In the rows, zero is written as 128.
A single turn carries every row of the set below to another of its rows. Some are shown first; where does it send the rows asked next?
febig: [137 134 133  93 167 131 151 117 150 127 115 129 121 158 125 105 124 125
 130 111 110 143 100 161 128 117 137  87 139 133 136 120 143 131 147  93
 131 141 128]
Tadat: [147 137 133 108 164 140 149 132 136 130 163 143 139 161 153 121 137 117
 142 109 113 124 100 158 146 137 130 113 132 143 138 131 130 114 177 117
 130 134 129]
Bupe: [153 127 136 144 131 164 122 115 144 154 117 112 132 129 130  85 127 129
 143 112 143 141  86 166 144 132 125 129 131 116 144 144  98 160 123 131
 123 133 103]
bibi: [119 105 124 155 126 131 142 110 137 149 123 127 124 153 113  84  91 132
 144 138 120 107  69 156 124 122  97 111 106 142 123 146 163 128 129 126
 124 107 126]
gida: [148 130 126 102 160 144 138  99 156 116 128 115 111 154 125 115 123 118
 144 128 109 136 112 163 118 123 135  87 124 139 143 121 135 118 151 105
 124 141 123]
Pezep: [145 116 135 129 150 161 145 128 154 111 144 143 128 147 123  89 115 127
 137 136 135 122 129 143 148 146 142 131 131 128 139 126 136 156 154  78
  99 128 133]
buk: [142 115 127 136 127 130 159 112 157 168 118 128 119 155 131  71 111 112
 127 140 134 113  71 136 143 123  86 115 116 133 131 147 153 122 116 117
 112 118 160]
Sol: [131 108 129 149 123 137 161 124 133 157 134 136 129 154 138  81 102 125
 141 134 132 100  79 161 139 139  87 129  99 129 122 168 156 114 132 133
 119 110 137]
loso: [142 125 135 139 146 156 128 129 143 162 110 117 151 141 122  90 136 138
 136 112 146 143  73 135 149 118 130 124 139 127 149 133 110 173 129 117
 121 144 122]
Giva: [121 111 126 143 136 122 158 138 136 164 125 146 137 156 129  80 100 138
 129 141 129 111  70 138 144 131  91 122 104 137 131 155 156 115 135 131
 130 107 142]
rotil: [155 131 132 109 176 133 144 152 144 144 125 117 125 153 143 107 130 134
 135 122 126 140 106 163 138 121 118 110 134 135 146 163 111 136 141 136
 165 115  98]
desa: [176 127 146 111 157 151 151 134 144 144 127 104 115 146 151 112 144 116
 159 115 129 122 117 176 129 123 114 124 136 126 147 165 129 137 142 130
 141 134 112]
Zenid: [128 110 132 146 130 126 140 124 146 163 135 151 133 152 122  86 110 125
 140 141 124 106  65 126 144 120  97 125 109 149 131 132 163 116 140 128
 121 108 152]
foso: [168 138 144 107 172 147 138 139 161 150 106 113 115 149 147 123 145 125
 140 113 137 138 105 164 134 116 116 102 132 138 132 152 119 124 135 136
 137 126 117]
zat: [130 134 128 133 165 148 129 152 137 118 127 141 119 143 127 103 103 149
 116 136 117 142 114 146 142 157 136 111 135 125 136 132 122 143 148  97
 123  98 121]
zuleb: [150 118 128 111 178 133 130 140 155 139 143 121 138 160 125 107 137 129
 144 128 126 128  98 132 140 100 131 116 138 157 154 136 121 150 154 125
 161 123 108]
Dokiz: [148 134 127  94 165 130 153 143 145 129 155 158 127 152 145 107 137 116
 135 125 118 128 125 156 145 129 123 118 118 132 150 130 132 109 168 113
 138 127 127]
milar: [148 120 133 119 176 148 122 130 154 136 125 113 131 156 125 118 126 136
 144 114 129 133  96 163 132 110 131 106 127 157 128 139 113 138 146 134
 157 118  87]
bul: [149 126 128 136 138 169 112 134 151 155 109 121 126 126 115 104 147 127
 148 126 148 132 108 142 130 107 113 120 115 118 155 126 121 161 120 125
 108 133 119]
levum: [133  96 124 138 126 128 163 105 145 157 120 128 126 155 114  61  96 124
 139 147 133 107  77 142 134 121  95 129 107 133 137 143 156 133 123 111
 127 118 134]
Guvo: [137 123 110 135 149 162 125 144 150 150 117 119 139 141 119  90 134 136
 129 132 156 136 109 145 142 114 114 116 106 114 151 151 101 164 115 127
 121 132 109]
rut: [124 123 124 154 129 132 141 117 146 160 118 127 119 155 128  96 106 122
 135 134 122 111  64 148 132 122  89  97 113 142 116 151 161 120 123 130
 109 109 150]
dobit: [154  99 136 106 169 147 143 123 160 130 133 118 139 158 116  95 132 127
 156 120 143 119 114 151 135  98 137 130 122 148 145 135 129 154 149 112
 151 139  95]
fepel: [138 110 127 150 123 136 163 123 134 160 132 135 124 154 143  82 103 124
 138 134 137  96  80 163 141 136  82 133 100 126 124 164 149 118 130 128
 123 109 129]
dad: [136 107 134 151 116 139 142 113 144 157 143 144 124 146 131  85 114 111
 151 130 127  96  76 152 138 125  92 131 105 141 124 141 167 116 137 130
 109 109 145]
zez: [139 126 120  95 170 140 163 115 149 117 125 110 128 169 129 106 118 130
 131 129 120 136 114 159 125 127 133  85 120 130 143 143 131 127 150  97
 128 152 128]
lal: [149 126 141 102 159 132 160 130 126 128 148 144 136 151 144 107 123 131
 150 120 112 127 109 164 138 144 132 128 126 130 152 132 132 112 178 112
 145 134 112]
Sapi: [138 127 126  97 159 140 153 105 152 113 134 122 118 161 130  94 116 114
 132 109 113 136 111 186 129 124 137  93 128 129 129 136 131 131 143  98
 132 138 110]
kom: [177 118 152  96 161 146 160 126 163 148 115 114 126 152 140  96 146 114
 151 114 146 129 111 156 141 109 127 127 136 134 145 149 131 141 142 113
 134 150 125]
rit: [131 122 122 153 132 137 141 116 144 165 119 121 117 159 129  98 108 118
 132 131 125 111  62 148 131 125  83 100 115 141 114 145 153 121 119 129
 111 105 145]
liti: [135 117 128 138 125 125 159 114 157 162 121 131 121 156 132  70 107 116
 130 141 131 113  71 141 144 122  94 111 116 134 129 155 158 122 120 121
 111 123 162]
fazi: [129  99 125 140 122 125 160 106 149 151 124 132 125 153 115  61  93 124
 141 148 130 107  80 146 136 120 100 125 105 133 136 150 162 129 125 115
 125 119 139]
Pada: [151 126 139 130 146 166 143 134 147 116 142 136 117 142 136  96 126 116
 138 120 126 120 127 155 142 148 136 127 139 117 134 133 144 155 146  80
  93 125 144]
keber: [150 135 136 131 135 146 130 151 143 163 118 144 132 123 133  78 145 127
 135 117 145 136 101 150 153 118 113 139 131 107 160 138 114 164 122 125
 130 127 115]
basum: [138 120 129 135 156 156 127 131 150 112 150 140 128 146 120  94 112 131
 131 137 120 129 113 130 147 145 147 124 138 137 142 116 131 156 157  85
 112 115 134]
leget: [155 140 124 148 142 163 115 139 146 158 135 117 138 134 140 107 144 130
 140 133 144 132  91 135 150 129 116 121 125 128 158 144  95 153 136 143
 117 131 125]
pako: [141 143 136 137 161 158 132 150 140 122 117 137 114 143 137 120 111 147
 123 131 125 141 116 156 139 163 129 103 133 124 126 138 124 133 148 103
 104 104 128]
meniv: [134 130 124 147 142 160 113 152 133 154 134 136 142 136 128 100 143 129
 142 102 142 124  92 157 145 111 114 127 129 121 142 138 117 178 127 127
 125 121 101]
leg: [152 120 129 147 139 164 132 135 128 154 126 115 147 131 125 100 135 143
 158 136 146 122  99 139 137 129 121 141 119 117 170 145 111 165 143 128
 124 141 109]
Nilaz: [130 125 131 140 158 153 123 133 145 111 138 145 128 146 117 100 100 144
 129 131 122 135 110 149 144 152 145 118 134 138 130 118 125 149 156  93
 117 104 112]
gozan: [139 127 129 106 164 144 148 146 126 124 152 148 132 155 141 127 135 124
 150 111 113 115 121 168 128 128 120 114 116 131 139 132 144 119 172 111
 133 128 112]
gib: [148 139 139 134 154 162 147 145 132 122 122 126 112 142 147 108 114 138
 127 128 121 134 120 163 138 170 130 114 137 110 132 153 129 138 145  96
 102 115 135]
lage: [154 137 146 129 149 160 153 140 146 125 122 138 118 145 145 100 122 127
 130 121 134 132 120 157 149 160 131 120 142 115 130 142 135 144 146  86
  91 127 147]
zokev: [168 114 144 110 158 149 139 129 156 140 144 119 128 150 133 106 154 106
 166 110 128 114 110 151 133  95 127 129 143 145 149 134 142 156 149 115
 139 136 117]
mebir: [122 102 119 155 130 137 143 108 135 155 122 122 124 157 112  87  93 130
 141 136 124 103  68 154 122 123  90 115 105 141 122 141 156 133 126 121
 127 102 121]
gev: [131 112 130 149 132 125 141 125 145 168 133 149 130 153 126  90 112 127
 137 139 130  99  62 124 144 115  92 127 112 149 134 126 158 122 141 123
 124 106 145]
Fur: [142 109 133 154 116 141 143 111 144 161 141 141 119 147 134  89 113 111
 152 131 130  88  75 150 138 122  88 134 106 139 126 136 162 122 136 125
 112 109 137]
Bupot: [127 114 124 145 138 121 160 136 136 169 124 142 136 160 135  84 102 139
 125 144 137 104  67 135 148 130  87 124 105 135 132 152 146 121 134 126
 132 107 137]

Fur -> buk
dobit -> zokev
leget -> Guvo
Now find these:
basum -> Pezep
Giva -> bibi
lal -> gida

A single turn carries every row of the set below to another of its rows. Some are shown first; where does it send the rows asked next?
sud: [133 142 134 118  90 120 160 124 130 140 126 122 130 168 151 108]
mes: [114 134 138 146 108 130 130 123 161 126 102 127  83 132 118 121]
noz: [151 130 147 143 112 120 113 104 159 107  90 128 120 152 132 109]
Mep: [113 143 160 133 103 126 149 125 142 150 116 135 129 151 164 114]
riret: [139 134 129 144  93 120 169 116 129 118 134 136 146 156 132 125]
gon: [148 138 120 148 109 126 137 129 148 139  80 118 109 127 122 110]
Laz: [150 114 119 139  89 123 149 112 122 153 112 114 118 146 146 114]
tegif: [131 159 140 133 119 126 109 127 147 150  97 135 131 153 121  90]
Tugo: [133 151 143 180 100 106 128 105 152 131 135 109 131 128 135  95]
nif: [133 153 134 149 111 122 117 119 137 132 116 138 145 150  85 104]
vefud: [144 123 144 155  97 126 134 107 144 138 112 125 122 148 175 110]
toru: [129 124 139 110 117 132 131 118 132 139 144 141 136 130 141 120]
dal: [139 107 145 151  85 127 162  98 120 136 125 125 132 134 117 117]
Lutu: [145 148 134 122 119 130 131 116 144 133  97 140 140 155 114  83]
Zivi: [126 128 165 159  83 117 113 103 135 139 134 116 123 158 148 114]
fila: [130 141 139 137 111 131 129 121 142 120 160 142 144 130 143 118]
pozu: [130 141 121 148  93 124 133 122 158 108 120 117  89 148 107 117]
das: [105 131 163 143 104 115 128 117 131 146 127 139 135 154 137 140]
feg: [119 141 132 163  96 114 146 128 127 139 136 134 139 146 124 144]
Nopur: [128 139 137 139  97 134 150 115 165 103 112 124  91 142 117 101]
lali: [138 123 145 127  97 121 135 110 132 131  96 115 115 141  85 108]
Libu: [143 115 136 145 125 111 139  94 146 145  99 125 127 121 146 103]
Fel: [125 140 136 122 107 139 150 130 135 141 150 136 135 118 138 107]
muvi: [120 133 156 177  76 125 144 114 129 146 137 116 126 131 125 115]
vudep: [129 148 163 164  95 132 144 115 155 115 104 122 122 124 101  97]
somoz: [118 131 145 122  99 129 133 115 157 121 108 119  83 148 113 106]
Vonus: [144 157 119 145 111 131 142 126 141 133 106 137 143 143  98  90]
kosa: [123 126 135 148 107 124 124 110 160 104 111 132  94 143 108 129]
koba: [132 128 157 147  95 109 146  87 137 127 135 110 137 133 107  88]
Demab: [134 158 147 155  89 115 105 125 151 127 111 103 109 153 114 102]
rifof: [141 128 134 150 112  93 103  96 143 140 122 109 125 147 141 110]
Pali: [128 140 126 129 114 127 118 132 136 144 151 134 132 129 148 125]
fisen: [127 142 136 120  98 128 133 125 131 132 166 128 137 136 128 111]
fola: [134 128 130 137 102 110 152 107 129 163 115 103 120 121 117  92]
lega: [124 156 151 156 122 127 110 120 151 135 105 147 143 142 108 101]

somoz -> mes
fola -> Libu
fisen -> Fel
Now find these:
Lutu -> tegif
sud -> Mep
Laz -> vefud
noz -> Demab

